In the data rows, 128 means zero.
Here are some points, each followed by its number:
[141 136 176 173 122  92 120 157 130 142 128 158 205  91 128 117 125 101 118
 138 113 144 111 143 114 137 154 117] 0
[133 112 175 105 133  54  87 215 150 131  62 115 115 142  83 131 130 194 158
 114 119 164 105 161 149  58 129  97] 1
[123 149 133 139 137 107 124 125 125 128 138 161 145 108 129 127 141 101 128
 139 137 137 117 130 129 135 112 120] 2
[145 104 117 118 138 126  98 142 116 149 125 118  36 117 134 132  74 146 132
 136 123 118 172 103 100 122 136 125] 3
[115 101 116 115 138 125  97 132 140 172 132 108  87 163 115 121  74 143 141
 124 143 122 161 110 136 118 126 140] 4
[110 204 113  61 188 205 186  26 115 109 227 220 107 111 144 169 211 134 105
 137 175 108 144 102 149 143  18 150] 5
[136 125 132 121 105 118 138 125 146 119  94  83 160 136 111 122 119 140 135
 124 107 117  99 139 141 120 140 122] 6
[152 132 122 171  95 105 102 148 142 156 110 119 119 157 105 122 115 107 131
 131 155 126 100 141 141 120 177 157] 7
[ 60 150  18  43 149 224 177  18 156 139 198 105 182 172  85 124 164 153 136
 156 159  84 117 121 162 123 229 168] 8
[132 119 178 110 120  67 107 172 138 117  82 105 153 139 100 117 123 165 146
 110 113 154 104 156 153  81 108 109] 9
[145 111 184 126 122 138 127  97 168 149 140  91 213 134 131 124  88 132 105
 104 103 101 147 104 154 137  72 139] 10
[118 103  80  74 157 161  93 111 127 159 154 110  20 140 120 126  69 163 140
 137 130  93 198  80 117 116 115 135] 11
[172 140 114 114 104 189 156  65 124 116 135  85  94  86 151 133  97 134 103
 130  88  86 150 100 103 148 126 133] 12
[168 140 167 202 102 141 140 115 125 138 135 143 188  78 152 125 120  99  97
 137  96 118 116 134  92 168 173 130] 13
[127 122 121 156 126 117 115 169  96 111 107 145  63 123 146 132 150 110 131
 132 135 144 129 131 107 130 105 116] 14
[155 126 187 199 117  89 128 198 104 118 100 167 150 100 156 134 145  93 112
 127 115 150 111 145 100 146 136 104] 15
[167 110 145 161 108 132 132 124 111 133 117 114  73 124 153 125  91 129 113
 119 111 125 158 127 102 133 121 136] 16
[166 109 154 174 108 126 140 134 106 121 111 111  83 124 159 126 105 128 113
 114 106 130 154 130 105 134 104 130] 17
[101 176  69  88 147 202 186  29 108  80 186 165 130 100 157 148 216 105 113
 144 152 111 116 110 124 156 134 139] 18
[140 124  96 120  92 147 156  88 157 119  98  56 155 146 109 125 110 132 133
 124 103  91  91 134 139 137 171 136] 19
[117 119 151 117 139  87 100 176 131 117 111 134 125 148 111 130 137 139 135
  98 134 144 122 128 154 113  85 112] 20
[159 140 155 151 106 161 149  91 132 141 138 117 186  75 138 112 110 109 104
 147  86  98 139 123  93 148 149 125] 21
[ 88 220  30  25 163 236 201   0 136  57 217 177 155  84 147 155 255  96 115
 151 175  80 101  85 159 157   9 141] 22
[115 146 164 122 146  99 122 155 118 122 122 163 166  95 125 127 148 129 129
 132 121 147 116 131 130 119 144 101] 23
[115 108 162 133 143 102  96 190 134 142 114 135 130 160 147 122 119 137 134
 117 137 158 148 120 153 110   0 123] 24
[108 126  61  58 170 199 150  47 111 151 174 124   0 158 119 160  81 180 141
 151 134  93 191 110 120 115 155 153] 25
[132 120 118 123 111 132 138 115 147 125 107  85 139 153 116 124 115 136 133
 120 118 108 110 127 146 129 116 135] 26
[132 106  89  82 118 175 148  34 161 142 142  51  87 178 108 119  62 165 129
 124 124  89 163 117 151 119 108 161] 27
[195 142 136 187 116 152 155 117  76 126 141 161  12  82 175 145 122  92  97
 147 117 118 163 127  61 148 147 131] 28
[122  93 168 115 124 143 137  97 159 152 136  71 137 205 114 121  86 172 127
 109 134 117 151 132 169 116  74 158] 29
Which point above is nearest to each new point by angle? Its number follows each.
[163 124 161 200 101 125 119 146 127 140 121 137 166 108 142 125 121 106 106
 121 112 123 113 135 106 152 140 135] 13
[111  89  94 106 137 133  90 120 142 180 135  90  70 171 106 121  48 151 146
 121 143 115 171 104 128 119 192 147] 4
[136 140 166 207 115  98 121 183  81  98 110 198 163  55 178 124 171  72 107
 147 113 170 102 165  74 159 191 104] 15
[120 129 134 120 143 133 131 128 136 133 139 142 133 148 139 127 137 133 125
 133 138 127 141 125 150 117  31 136] 24
[111 159  84 116 117 156 170  90 112  89 134 138 138 114 136 140 189 107 129
 131 141 130  89 142 123 148 205 127] 18
[160 123 194 202  82  84 128 204  94  97  62 124 155 118 138 113 155 127 125
 122  94 164  82 183 106 121 173 107] 15
[139 127 172 184 130 105 123 194 103 123 112 174 137 105 151 137 151 100 117
 129 122 142 119 136 102 145 129 108] 15
[ 83 141  91  84 156 171 153  93 128 134 171 141 163 145 107 127 156 150 131
 146 144 117 131 126 140 120 195 141] 8
[139 146  87 149 126 163 136 104 107 126 151 149  33 115 153 136 133  94 125
 146 139 112 144 116 107 153 128 144] 28
[132 128 179 117 130  79 116 164 132 116  96 125 156 122 114 124 131 152 138
 115 113 150 110 146 145  95 104 106] 9
[104 143  61  71 159 188 143  55 109 120 182 147  40 118 141 146 135 133 134
 144 154 114 164 104 108 138 149 143] 25
[112  89  47  55 161 179  85  96 125 175 164  92   0 141 116 126  34 172 144
 141 129  78 224  64 101 121 175 138] 11
[ 99 136  21  79 133 190 157  36 158 140 155  73 135 144  98 111 124 124 134
 160 139  83 125 117 143 131 205 152] 8
[114 112 154 127 133  78  98 190 132 116 103 130 135 155 111 127 135 136 136
  97 134 150 123 133 155 114  81 111] 20
[106 141 160 128 145 125 158 148 139 114 138 155 205 151 120 141 173 141 127
 117 136 140  93 146 162 134  95 130] 23
[108 121 144 126 153 127 129 152 121 116 136 152 109 160 144 128 152 130 130
 124 144 157 146 118 150 124   0 130] 24
[150 132  49  70  99 195 144  17 158 143 142  29  78 132 102 120  68 155 126
 133 102  54 147  93 130 130 179 152] 27
[148 107 212 144 109 112 140 128 173 119 115  91 255 140 122 110 126 145 114
 103  87 127 113 144 160 122  37 128] 10
[ 97 123  76  77 165 195 161  46 131 139 193 131  52 176 122 147 120 155 136
 129 161 107 163 122 138 141 146 163] 25
[127 134 135 144 109  96 129 169 105  95  89 130 117 123 128 132 156 121 136
 109 124 154  96 151 123 131 176 106] 15
[125 134 137 157 133 135 132 148 105 113 132 155 113 116 154 130 154 102 122
 133 130 138 135 123 112 148  86 121] 14
[129 132 204 173 124  83 132 177 150 124 112 152 255 114 127 123 153 107 123
 120 109 156  84 152 145 137 101 111] 0
[161 109 186 144 138  81 128 167 122 100  99 137  99 113 173 138 131 116 119
 112 111 158 155 124 129 119   0 102] 24
[ 63 138  55  63 160 214 174  60 138 142 198 126 178 175  96 126 163 164 131
 152 155  98 135 125 150 121 223 164] 8
[146  96 163 130 137  89 112 156 139 128 108 114 102 140 149 131 103 128 132
 110 120 140 154 118 139 119  33 117] 24
